One vector is turned by the same rotation once a tick. Each row is the vector after some number of ticks, and that number follows the row.
The counts run from 0 to 405.
[ 99  85 160 121 155 212 167 150 133 109 156 116 108 123 127 111 105 111
 109 143 176  85 124  82  88 117 150 112 140 135 159  96 139 170 113 106
 134 118 118 126 133 130 139 173 101 121 144 134 135 139 141 101 105 109
 122 141 132 155  95 151 150 143 181 127 135 173 127 194 144 162 151  97
 132 112 123] -> 67
[106  92 166 126 143 199 164 172 120  81 156 131 129 123 116 118 128  95
  99 184 164  85 127 108  80 129 171 127 135 145 131 126 136 160 141  92
 150  80 113  91  96 136 140 114  76 126 145 118 113 136 143  96 100  91
 108 125 134 143 116 136 138 137 160  97 152 164 130 159 128 123 136 108
 112  89 147] -> 133
[112  84 158 120 167 195 139 176 138  82 150 138 109 141 127 125 134 100
 137 172 169  67 142  96  53 113 153 107 130 136 131 126 154 152 140 119
 147 101 112  99 129 128 136 140 111 130 141 124 122 128 116  96 100 103
 106 139 146 156 104 126 143 129 170 123 131 176 127 181 136 155 148  85
 122 107 121] -> 218
[ 97 114 166 125 162 149 155 159  94 109 162 126 135 111 125 102 137 111
 117 146 181  83 113 121  92 136 150 115  88 158 133 124 130 166 161 119
 147  89 110 122 105 110 131 130  75 155 147 124 150 140 119  95 125  66
  90 106 121 138 112 130 127 147 179 100 119 135 119 181 155  87 165  81
 129 106 157] -> 42
[109  94 155 104 134 192 179 167 133 119 161 116 143 107 144 100 118 116
 114 143 167 101 128 114 110 120 173 101 110 130 142 121 161 191 129 116
 139  98 109 117 108 139 124 156  69 123 137 108 168 128 166 107 143 106
  94 110 113 125 102 160 133 142 157 118 139 147 123 172 156 113 164  85
 134 127 167] -> 1
[ 86  92 154 126 154 198 147 180 144 103 158 121 138 108 122 101 145 112
 141 156 181  86 115  88  75 132 159 105  97 122 145 152 146 167 110 134
 144 113  86 127 136 123 120 152 113 161 134 115 151 151 119 103 125  93
 107 141 125 146 117 139 151 128 180 128 118 156 113 173 144 111 146  83
 120 114 151] -> 371
[113  90 160 138 168 205 144 171 129  93 166 120 133 132 134 104 149 127
 145 143 172  98 120 117  74 114 164 103  97 138 134 140 149 173 134 118
 153 115 109 104 127 124 135 145 101 146 128 122 166 135 125 100 129 109
 110 146 141 147 107 144 141 126 187 149 144 154 105 152 178 139 173  68
 123  91 130] -> 222
[128 108 142 109 174 187 149 146 142 125 132 113 118 117 157  90  99 114
 139 167 188  88 156  97 113 110 170 111  92 138 150 110 152 183 107 142
 152 103 121 112 112 128 119 150  90 102 122 108 149 139 145 111 125 111
 103 137 136 144 113 153 121 143 175 123 128 189 135 174 141 138 158  58
 132 133 140] -> 162
[116  80 154 114 161 195 164 162 133 137 153  97 127 122 142 122 100 114
 128 134 178  80 145 116  86 122 149 106 131 145 124 109 174 175 100 109
 144 108 113 124 116 139 123 178  91 116 124  98 147 116 149 112 124  96
 120  99 128 149  99 164 123 151 158  99 126 151 130 198 154 123 165  86
 119 138 129] -> 151
[111  94 157 151 148 199 149 169 132  90 152 131 118 149 133 106 118  99
 134 162 165 111 133 110  71 153 159 117 101 119 110 137 125 172 112 118
 171 113 104 117 125 131 152 144  73 114 145 102 137 142 103 100 116 106
 102 139 146 144 125 149 126 135 194 130 152 173 136 165 154 139 169  96
 122  89 114] -> 229
[ 95 101 147 135 148 181 133 152 122  99 160 120 137 128 127 106 138 127
 134 152 191 108 136 129  90 152 168 104 107 156 131 138 158 177 120 114
 176 105 122  97 104 123 127 132  87 131 133 106 178 128 168  88 141  90
 114 129 140 140 108 134 139 121 186 111 137 155 127 166 155 104 162  71
 116 115 154] -> 86
[129  99 144 129 146 165 143 113 128 104 152 122 109 134 147 105  95  87
 136 140 194  94 144 117  91 149 139  98 129 157 129  91 148 174 132 119
 153  90 132 122  99 131 173 160  76 107 144 103 131 117 120 103 125  75
  97 113 138 146  93 135 125 173 159 112 138 183 136 181 144 142 162  96
 142 123 144] -> 397
[102  92 152 139 152 194 136 156 142  83 141 137 126 137 114 106 139  96
 133 173 188  87 152 105  79 146 163 106 129 134 136 129 148 164 106 123
 163  92 130  99 117 135 129 130  93 107 136 107 136 135 140  91 121  91
 102 136 145 155 111 122 145 122 179 115 148 187 139 176 133 135 142  92
 112 111 136] -> 79
[100 118 157 114 162 172 157 154 109 108 152 113 134  99 124 116 114 116
 111 135 183  75 120  95  96  91 150 114 115 145 157  99 156 176 146 115
 116  96 125 130 103 133 120 153  82 137 143 121 144 123 156  92 126  91
  94 113 119 142  86 136 152 140 165  97 115 140 113 192 151 112 163  87
 142 117 163] -> 202
[116 113 154 110 146 184 167 156 119 116 152 105 137 103 137 102 112 108
 114 143 177 113 113 114  81 111 157  98 113 124 156  98 139 193 154 121
 123 110 111 124 112 132 146 172  76 141 132 131 167 140 120 107 140  76
  99 127 123 132  83 145 143 172 151 117 122 144 104 161 136 125 163  77
 156 128 168] -> 54
[128 102 153 104 177 181 158 158 122 110 138 121 129 122 137  97 120 104
 111 153 181  81 150 126  83 102 165  94 133 134 147  95 148 176 153 122
 133  98 139 101 116 134 126 161  77 115 123 133 156 125 133 112 122  93
  95 125 136 146  85 141 132 155 153 119 134 152 121 181 142 158 168  63
 139 139 135] -> 353
[102  96 133 115 149 162 153 153 123 133 149 104 121 115 143 118  94 122
 137 156 183 105 123 120  72 160 148 103 103 153 124 119 158 178 113 127
 167 125 101 122  99 101 141 175  87 132 136 103 155 130 129 109 132  67
 111 105 135 144 109 141 126 154 167 101 115 157 122 187 146  92 165  83
 142 117 153] -> 97
[122  99 161 119 140 205 168 160 123  95 157 126 122 118 136 120 117  90
 131 138 163  91 122  87  69  96 139 113 134 122 131 101 142 174 148 104
 117  99  97 129 120 152 168 167  88 142 148 121 112 125  95 108 110  93
 105 136 128 151  84 148 147 162 161 120 123 166 107 161 148 150 157  97
 142 109 128] -> 60
[ 96 113 152 138 133 168 157 144 107 116 167 122 127 113 139 105 129 113
 154 117 188 110 122 104  98 151 138 121  90 151 116 126 149 186 121 118
 152  97  92 140 102 129 160 164  87 149 150  98 142 126 114 102 137  66
 109 111 122 150 102 150 136 160 185 111 108 154 118 168 166  93 170  86
 129 116 145] -> 243
[103  93 148 140 160 191 144 149 128  97 134 102 147 102 117 110 121 116
  99 185 192  88 121 125  67 136 172 115 122 141 150 118 136 167 116 112
 151 104 139 106 117 124 102 149  80 121 114 126 150 149 157  99 117  79
 113 133 135 146 116 136 126 130 167 100 156 144 120 174 129 116 149 104
 122  95 153] -> 278
[ 90  90 169 150 143 198 150 160 119 113 175 118 124 131 122 110 130 121
 143 122 174 113 106  99  94 143 136 117 102 143 130 148 139 183 110 109
 160 112  89 126 110 127 161 144  92 141 152  99 157 138 120  95 141  92
 122 123 132 146 105 146 156 147 196 120 119 163 118 156 170  98 154  88
 117 101 146] -> 381
[ 97  97 154 143 142 169 153 146 120 102 155 135 105 143 133 119  89  97
 139 142 168  95 123  94  97 156 129 118 115 135 117 129 137 172 109 118
 162 104 104 128 100 126 180 150  68 102 163  95 123 126 109  99 123  86
  98 104 144 146 106 139 143 157 182 107 128 190 147 178 158 114 154 111
 132 102 142] -> 388
[126  98 160 116 155 193 174 172 128  93 162 131 128 122 149 107 132  98
 137 132 165  78 128 101  79 100 149 112 105 133 118 115 148 164 161 116
 128  93 102 129 138 140 136 157  90 143 144 122 128 120 107 107 110 110
  86 130 122 151 107 158 129 150 173 144 137 156 109 178 161 154 182  87
 135 100 118] -> 358
[113  82 162 111 174 180 137 146 132 128 153 114 104 124 139  99 125 104
 131 168 188  81 139 102  95 149 152 101 107 163 152 123 129 158 122 117
 173  93  99 102 120 104 140 134 122 142 134 122 134 158 116 108 105  84
 124 123 128 145 128 132 124 159 173 111 122 187 138 179 126 127 131  69
 111 123 138] -> 173
[116 105 161 129 144 207 167 176 110 137 145  87 129 125 129 119 118 126
 118 146 179  96 138 123  80 145 163 116 130 151 113 108 153 178 122 100
 155  99 112 107 124 134 120 158  82 119 129 103 148 135 153 100 132  84
 127 113 131 158 106 171 124 163 170  93 138 147 117 186 134 114 160  95
 109 124 132] -> 289
[ 96 121 143 107 135 166 163 141 109 116 147 137  97 115 140 115  97 100
 134 155 180  97 140  80 105 146 149 130 114 154 129  98 145 173 124 121
 154  99 100 124  85 129 162 153  84 115 162 113 106 120 124 107 109  71
 102 118 127 149 106 142 134 156 170  94 107 190 138 191 126 120 152  89
 141 125 144] -> 249
[ 89  96 157 113 166 199 164 157 122 108 158 119 119 100 123 110 122 121
 114 141 182  83 116  86  88  98 157 118 132 141 167 107 154 173 118 113
 122 118 116 124 116 131 117 169 103 139 134 144 145 135 146 105 107  99
 119 138 127 152  85 135 162 126 171 114 116 154 113 189 151 145 151  78
 140 114 141] -> 65
[131 102 162 123 172 190 138 147 140 110 155 120 132 111 157  86 140 113
 163 152 193  89 132 105 107 116 161 101  68 142 147 140 139 176 128 140
 150  89 105 116 115 117 135 138 113 139 124 114 149 147 109 108 134  93
 103 140 132 141 117 141 130 152 180 143 123 177 113 140 159 121 151  61
 129 106 159] -> 169
[122 106 162 130 137 203 170 179 111 129 143  99 126 136 130 115 117 119
 115 153 173 105 148 124  86 138 167 122 133 139 107 106 144 185 123 101
 157  95 115  98 121 143 130 153  74 104 128 101 145 129 151 101 135  89
 123 121 137 156 101 168 125 164 171  98 142 160 125 177 128 120 166  87
 108 124 127] -> 290
[118 106 136 121 151 174 151 112 119 112 161 108 112 107 157 104 110 119
 132 136 193  93 122 118  87 124 149 104 101 177 147  88 158 171 154 111
 150  99 123 124 109 113 148 168  98 148 135 125 148 128 145 102 124  88
 107 125 126 136 104 144 122 163 170 126 130 152 108 188 162 130 179  88
 157 107 153] -> 404
[106 114 156 115 144 186 179 195 106 108 133 137 132 126 134 131 118 117
 143 162 152  78 139  97  89 120 158 136 100 134  96 138 160 170 133 122
 141  95  94 111  97 137 129 142  74 113 144  99 114 110 128 107 121  91
 105 106 140 161 103 155 134 133 169  96 121 160 123 168 152 101 166  87
 120 105 135] -> 294
[133  94 150 120 153 199 160 155 137 121 148 112 119 130 152 111  97 103
 132 142 174  95 164 113  90 111 155 114 122 129 116 104 165 182 110 112
 145  96 117 116 111 156 144 158  73 104 129  91 135 112 138 113 118 114
 108 120 136 149 107 162 115 149 164 104 139 172 130 175 151 142 170  73
 119 139 117] -> 153
[102  89 155 146 149 190 136 162 137  77 158 139 126 142 119 122 143  96
 149 157 180  74 136 101  67 150 147 107 121 142 115 144 154 156 115 122
 163  89 105 111 124 133 139 133 104 125 145  95 122 122 125  87 116  94
 103 128 143 163 116 131 139 126 181 119 138 179 134 180 149 119 149 111
 109  93 129] -> 81
[115 101 164 147 190 166 127 132 120 107 147 111 139 118 131  87 127 111
 134 149 201  85 119 127 101 132 151 102  79 142 153 141 119 175 127 134
 157  93 131 115 110 108 134 134  87 127 125 118 163 153 114  99 140  80
 101 118 141 144 116 122 133 151 187 121 134 160 126 152 160 104 157  71
 125  98 161] -> 32
[122 122 149 131 153 191 167 123 110  94 150 124 130  91 156  88 122 111
 130 145 187  93 113  92 110 105 153 131  78 141 144 109 130 176 140 122
 130  88 114 136 107 126 145 160  91 129 132 135 116 137 108 115 117  84
 114 145 132 149 108 148 130 159 185 137 135 171 104 136 163 142 162  95
 151  75 148] -> 115
[104  94 164 131 186 152 128 135 116 117 144 109 126 121 119  93 123 106
 118 164 205  74 133 124  91 144 154 105 106 155 152 128 124 166 124 128
 166  90 133 111 112 101 122 134  91 130 128 125 153 152 120 101 122  68
 105 106 134 146 119 120 130 147 179 101 127 159 138 182 138 105 142  70
 115 119 147] -> 34
[118  84 159 139 163 210 149 172 132  86 166 126 125 136 139 114 146 120
 147 142 166  90 117 110  68 117 152 103 104 139 124 140 147 166 139 112
 151 107 104 108 134 125 143 148 102 145 131 119 150 132 113  99 124 110
 113 143 141 152 108 141 140 134 187 151 139 162 107 156 173 143 170  81
 128  85 124] -> 221
[116  81 148  96 174 190 161 149 140 117 163 134 139  95 156  84 132 106
 146 146 180  81 135 105 117 117 167 103  98 145 147 140 167 178 110 136
 140 102 104 112  90 122 130 159 100 137 121 123 154 123 126 122 122  85
 114 121 123 142 103 143 133 128 161 124 115 168 124 153 165 130 148  47
 134 128 152] -> 308
[115 109 141 142 129 179 147 160 121  97 156 133 123 140 145 119 108 109
 147 160 163 118 135 113  78 152 154 114  89 138 102 133 148 182 135 120
 174 106 102 109  99 133 172 133  61 116 150  89 138 120 120  99 134  92
  92 124 148 138 117 143 120 145 175 118 144 172 127 155 158 108 174  92
 137  89 140] -> 92
